(in the rows, 128 means zero)
A: rows in several groups, each row roughly a mix of its group's directions:
A (142 x 10):
[[174  86 114 112 175 115 119 137 121 116]
 [157 147 112 122 113 105 129 107 111 192]
 [125 105 158 139 177 146 159  94 136 103]
 [140 116 124  89 159 137 108  99 151  78]
 [115 149  74 134  82 108 104 130 133 146]
 [135 117 164 106 155  86 116 117  80 138]
 [135 153 119 139  79  88  87 144 123 113]
 [166  93 170 137 150 132 143 128 163 151]
 [109 176 110 148  87 138 131 116  98 157]
 [119 109 169 157 156 162 163 126 154 112]
 [153 151 105 140  96 107 172 120  87 123]
 [150  99 162 108 173 145 141  97 116 152]
 [ 80 126  86  99 138 118 104  92 131 120]
 [111 119 106 117  99 104 104 139 190 112]
 [ 77 125 116 128  85 120 147 162 152 109]
 [132  94 123 105 174 157 173 108 135 128]
 [159 174 148 116 109 127 178 153 123 129]
 [118 167 127 136 148 102 136 165 181 135]
 [111 101 131 133 179 172 115 104 141 105]
 [117  77 180 114 140 115 160 137 134 130]
 [132 103 146  87 176 147 161 104 135 134]
 [132  92 140 179 147 158 152 131 159 113]
 [137  94 148 103 177 154 161 105 136 137]
 [ 74 130 114  91 161 118 106 105 149 123]
 [103 108 136 129 144 130 101 155 124  63]
 [148 136 143 128  93 102 137 167 181 119]
 [152 132 179 140 124 165 167 138 101 123]
 [103 149  75  98 143 127 121 135  97 161]
 [127 125 113 142  86  69 127 153 156 131]
 [155 147 111 128 115 126 139  96 103 190]
 [142  89 176 102 139 107 107 111 104 151]
 [137 110 156 114 173 158 125  93  88 127]
 [129 129 142 157  98 155 177 132 154  91]
 [ 89 169 131 142 155 129 137 146 172 151]
 [117 115 165 100 137 112  94 149 179 135]
 [179 111 153 152 173 110 139 124 129 107]
 [163 139 135 127 141 173 167 106  97 105]
 [141 169 105 140  84 109 166 152 112 137]
 [131 151 131 147 106 104 150 143 138 194]
 [ 97 141  90 140 100  89 127 152 166 128]
 [155  91 162 137 176 107 156 132 137 113]
 [133 107 140 134  92 101  81 156 132 166]
 [109 148  89  95 108 119 152 162 157 104]
 [130  96 180 106 143  92 112 115 105 148]
 [154 106 160 122 138 110  88 109 155 170]
 [ 91 101 137 107 129 124 110 154 153  75]
 [148  75 145 131  91 141 131 112  88 115]
 [113 117 118 106  91 156 182 130 159 119]
 [142  74 142 120  91 126 132 141 115  83]
 [162 107 171 104 145 110 126 147 122  83]
 [ 98 169 121 117  90 111  93 119  95 143]
 [ 74 158 120 144 137 159 141 123 137 169]
 [124 159 105 125  93  89  95 152 111  99]
 [130 122 101 110 113 157 128  86  74 144]
 [143  80 170 136 160  99 145 133 144 109]
 [117 174  91 117  97 158 138 143  97 143]
 [139 147 144  96 161 162 158  95  98 113]
 [114 133  71 149 116 111  88 135 124 160]
 [127 131 146 116 168 138 127 117 189  95]
 [136 144 177  95 131  78 144 146 139 140]
 [125 109 137 110 161 163 103  89  86 137]
 [118 129 114 128 159 163 101  98  79 102]
 [126 120 143 142 176 146  94 118 113  78]
 [107 113 161  79 152  99  96 113 145 134]
 [127  99 158 146 154 157 168 128 162 101]
 [115 124 157 140 121  90 170 168 119  98]
 [ 93 155 139 149 131 125 134 131 143 193]
 [129 109 155 102 184 154 160 110 119 134]
 [125 144 100  90 143 103  91 134  88 156]
 [182  89 155  92 143 130 141 132 116 120]
 [126 130 152 122 118 161 188 143 145  94]
 [118 169  79 143 119 160 157 149 146 121]
 [114 100 167 111 136  95  90  94 104 129]
 [105 125 149 119 147  84 127 119  76  96]
 [103 146 117  96 168 154 140  87  99 119]
 [138 183 107 138 140 108 151 155 159 153]
 [107  94 137 146 178 167 100 119 143 122]
 [159 113 168 125 164  93 101 103 118 147]
 [159 113 172 121 143 101  93 107 120 162]
 [116 153 149 168 134 102 135 169 154 162]
 [144  88 142 118 133 162 119  83 104  96]
 [153 127 168 132 164 104 101  88 108 143]
 [163 111 140 136 100 155 183 107 132 108]
 [ 89 137 129 119  93 129  78  94 136 149]
 [148 122 167 103 154 150 161  90 103 139]
 [101 103 147 132 129 129 125 165 151  69]
 [106  86 154 141 160 121  79 134 136 150]
 [ 97 121  86 141  97  96 102 143 165 129]
 [114 149 103 175  95 106  86 143 127 127]
 [143  88 163 106 138 111  86  99 120 149]
 [106 145  93 179  88 135 121 149 143 134]
 [141 120 140 152 180  86 143 135 159 107]
 [127 168 113 138 104  90 176 155 141 122]
 [160 108 159 118 153  96 103 137 115  82]
 [145 110 154 107 185 130 119 110  91 147]
 [115 172  75 112 120 148 108 118 102 143]
 [139 139 130 151  96  94 156 181 144 145]
 [133  90 193 124 136  98 127 122 137 144]
 [168 150  80 139 143 168 109 111 135 133]
 [119 162 104 141  72 101  96 143 128 131]
 [168 143 112 120 119 122 134  90 105 181]
 [146  86 176 118 133 106  94 107 134 150]
 [122 156 145 151 138  95 134 160 171 164]
 [113 169  76 127 107 138 149 166 125 124]
 [133 139 180 117  88 143 159 134 162 118]
 [ 88 114 103 104  79 165 137 141 120 124]
 [122 141  79 100 133 112  97 135  96 165]
 [114 146 130 121 108  70 138 159 169 131]
 [109 165  89 118  94 161 145 144  96 127]
 [154 145 114 125 110 130 150  96 114 190]
 [145 159 119 147 122 123 141 114 107 195]
 [178 141 147 131 163  97 103 115 103 149]
 [ 77 144  82 107 130 108 122 114 157 114]
 [140 112 142 164 101  87 113 162 116 163]
 [ 95 164 100 123  76 152 130 138 105 125]
 [122 142 107 165  80 107  91 153 144 129]
 [100 162 118 161 107 131  98 122 116 177]
 [110 102 145 134 133 140 128 158 142  61]
 [123 151 123 146  90  91 105 139 135  76]
 [106 166 119 150 120 123 147 141 129 191]
 [153 180 135 111 106 131 178 143 114 128]
 [130  74 177 129 151 110 147 123 135 108]
 [113 127 135 120  92 107 144 130 152 193]
 [ 89 153 111 148 114 156 135 119 140 183]
 [140 158 108 118 111 120 154 111 138 192]
 [132 116 106 101 143 157 117 108 106  68]
 [ 95 159  88 155 104 153 151 111 122 154]
 [135  71 139 119 146 100 141 157 164 117]
 [111 133 126 132 102  69 121 162 164 141]
 [ 92 154  74 137 129 144 130 131 108 165]
 [160 112 164 174 135 118 143 150  95 148]
 [ 93 177  96 140  92 144 108 112 132 129]
 [167 120 159 170 110 119 138 168 114 151]
 [ 99 165 136 169 155 132 118 135 117 173]
 [159  96 179 117 142 121 108 105 122 162]
 [174  86 143 110 161 109 115 136 113 100]
 [140 154  76 128 111 179 108 114 126 135]
 [126 162  76 121  91 156 126 148 103 124]
 [147 147 149 139 161 159 171 121  84 127]
 [178 138 166 150 123 149 163 156 119 129]
 [112 124 100 155  98  89 122 158 172 123]
 [142 158 117 119 142 131 134  86 136 189]]
the one row of each list that fits no group (the others fit one group, some only roughly):
    z_427: [130 124 151 124 108 129 168 131 191 152]
    z_908: [173  87 166 144 138 115 115 119 128  94]
    z_546: [ 89 126 109  90 157 154  98  92 128 124]
    z_347: [111 162 126  83 161 174 125 108 126 128]
    z_980: [114 143  97 137 157 163 157  97  91 109]
    z_932: [123 181 104 162 151 124 143 168 122 120]
    z_643: [154 110 147 140 128 116 144 120 138  57]
    z_994: [142 136 119 118 177 138  90  94 112  92]
    z_914: [131 142 145 136  89 162 180 106 144 108]
    z_515: [132 125 167  99 157 166 168 111 129 150]
    z_953: [141 118 128 122  78  74 117 145 159 132]
    z_640: [ 84 104 129 149 131 126 112 161 163  89]
    z_841: [132 115 140 110  91  83 101 150 170 132]
 : z_640
    z_998: [124 108 137 124  86  75 100 149 151 147]
    z_989: [ 87 117 117  90 130  98  85 112 154 130]
    z_474: [161 115 166 153 160 117 103 131 124  83]
    z_567: [113  84 117 132 142 127  72 134 129  89]
    z_924: [119 135  99 132  92  93 142 142 179 104]
    z_45: [186  89 157 142 121 116 109 125 108 115]
    z_273: [168 141 148 106  83  96 149 146 148 114]
    z_936: [ 79 183 103 138 100 120 137 125 128 125]
    z_353: [ 83 145  72 133 150 117 102 134 125 143]
    z_728: [174  94 161 140 147 147 126  93 117 105]
    z_648: [145 166 149 122 122 102 176 138  89 144]
    z_393: [103 184  83 130 118 142 131 138 147 148]
 : z_567
    z_35: [107 132 174 157 122 174 158 149 143 127]
    z_124: [ 88  97 139  88 154 159 124 113 158 126]
    z_51: [141 173 144 120 114 108 173 148  95 148]
    z_79: [121  78 125 138 147 159  78 106 120 121]
    z_870: [121 145 105 114  88  97 152 175 151 141]
    z_38: [101 149 131 157 142  88 102 176 111 132]
    z_20: [121 133 124 126  95 156  91  88 161 160]
    z_538: [ 93 136 118 127  85 178 143 126 162 130]
    z_993: [162 106 160 121 109 154 174 130 140  96]
    z_677: [ 80 117 128 131 185 146 112 113 152 126]
    z_36: [107 119 155 159  91 118 150 173 157 135]
 : z_124
    z_296: [131  73 147 103 116 149 120  99 140  90]
    z_736: [143 127 110  91 126 152  89  95 116  85]
    z_858: [ 88 136 124 149 106 135 174 152 135  87]
    z_983: [178 106 121  93 119 145 135  89 118 100]
    z_346: [117  95 142  99 146 139 104 113 152  73]
    z_503: [119 142 120 151  95 101 111 176 154 162]
    z_75: [137 150 115 137 112  71 121 174 133 153]
    z_604: [161 123 152 170 121  92 163 160 123 126]
    z_920: [ 78 165  97 131 126 148 129 141 125 168]
    z_859: [155 136 105  99 166 130  99 105 118  83]
 : z_736
    z_304: [118 105 130 153 167 155  78 127 124  96]
    z_878: [136  93 166 148 142 150 146 132 182 120]
    z_896: [ 80 128 134 136  92 102 126 157 132 171]
    z_718: [177  95 145 123 131 136 134 113 135  74]
    z_702: [164 102 128  83 162 116 120 108  95 142]
    z_73: [123  97 119 106 135 163  89 103 166 101]
    z_441: [136 123 133 131 166 172 120  75 115 105]
    z_733: [ 85 144 107 121  84 140  99 121 157 154]
    z_299: [111 137  74 123  76 115 117 127 155 119]
    z_250: [151 111 139 144 165 133 115 112 187 152]
 : z_304
    z_782: [124 172 120 148 129 110 181 155 102 138]
    z_424: [ 97 147 113 132 114  83 109 180 116 134]
    z_360: [161  95 138  98 157 113  87 115 113 156]
    z_910: [138 126 118 123  74  93 111 157 167 133]
    z_823: [153  79 168 126 141  99 159 119 150 130]
    z_10: [123 131 161 140 128 145 170 107 133  70]
    z_276: [117 180 112 155 155 102 122 170 128 139]
    z_844: [108 151 120 137 180 163 160 111 101 123]
    z_118: [154 118  94  92 118  98 101  91 120 155]
    z_258: [154 149 142 174 125 130 173 168 122 131]
    z_269: [147 119 131 154 118 166 188 124 109 106]
    z_520: [106 150 113  99 124  85  75 139 134 140]
 : z_823
    z_674: [142 112 138  82 139 142 172  84 117 139]
    z_214: [163 137 180 142  99 145 154 122  95 125]
    z_341: [ 97 156 120 131  83 132 144 142  80 108]
    z_836: [108 134 137 133 165 127 119 155 165  73]
    z_173: [134 100 116 116  87  85 137 134 176 128]
    z_525: [114 152 140 107 110 163 178 167 139 130]
    z_558: [116 105 143  93 146 149 118  66 145 131]
    z_774: [156  93 179 145 149 119 103 151 144 112]
    z_235: [130 120  75 168 105 111 113 138 140  91]
    z_204: [122 147  91 138 102 173 157 154 159 123]
    z_147: [107 126 101 131 170 151 146  84 100 105]
    z_3: [115 126 152 106 177 168 150 125 103 157]
 : z_173
    z_751: [133 141 120 130 120 109 158 177 170  91]
    z_866: [107 102 116 113 157 166  98 106 164 104]
    z_842: [ 89 144 114 184 142 150 129 122 124 163]
    z_624: [129  67 160 166 137 112 142 118 145 129]
    z_541: [139 139 155 127 121 133 176 125 125  67]
    z_329: [155 170  95 112 146 135 165 135 156 101]
    z_284: [124 146 119  92 114  93 137 136 181 159]
    z_30: [ 86 167 119 159 119 141 110 137 140 172]
    z_400: [141 125 169 161 158 149 151 165 158 122]
    z_315: [ 89 152  90 121 145  91  88 115 126 120]
    z_145: [146 104 149  84 121 107  99 139  92 161]
 : z_624
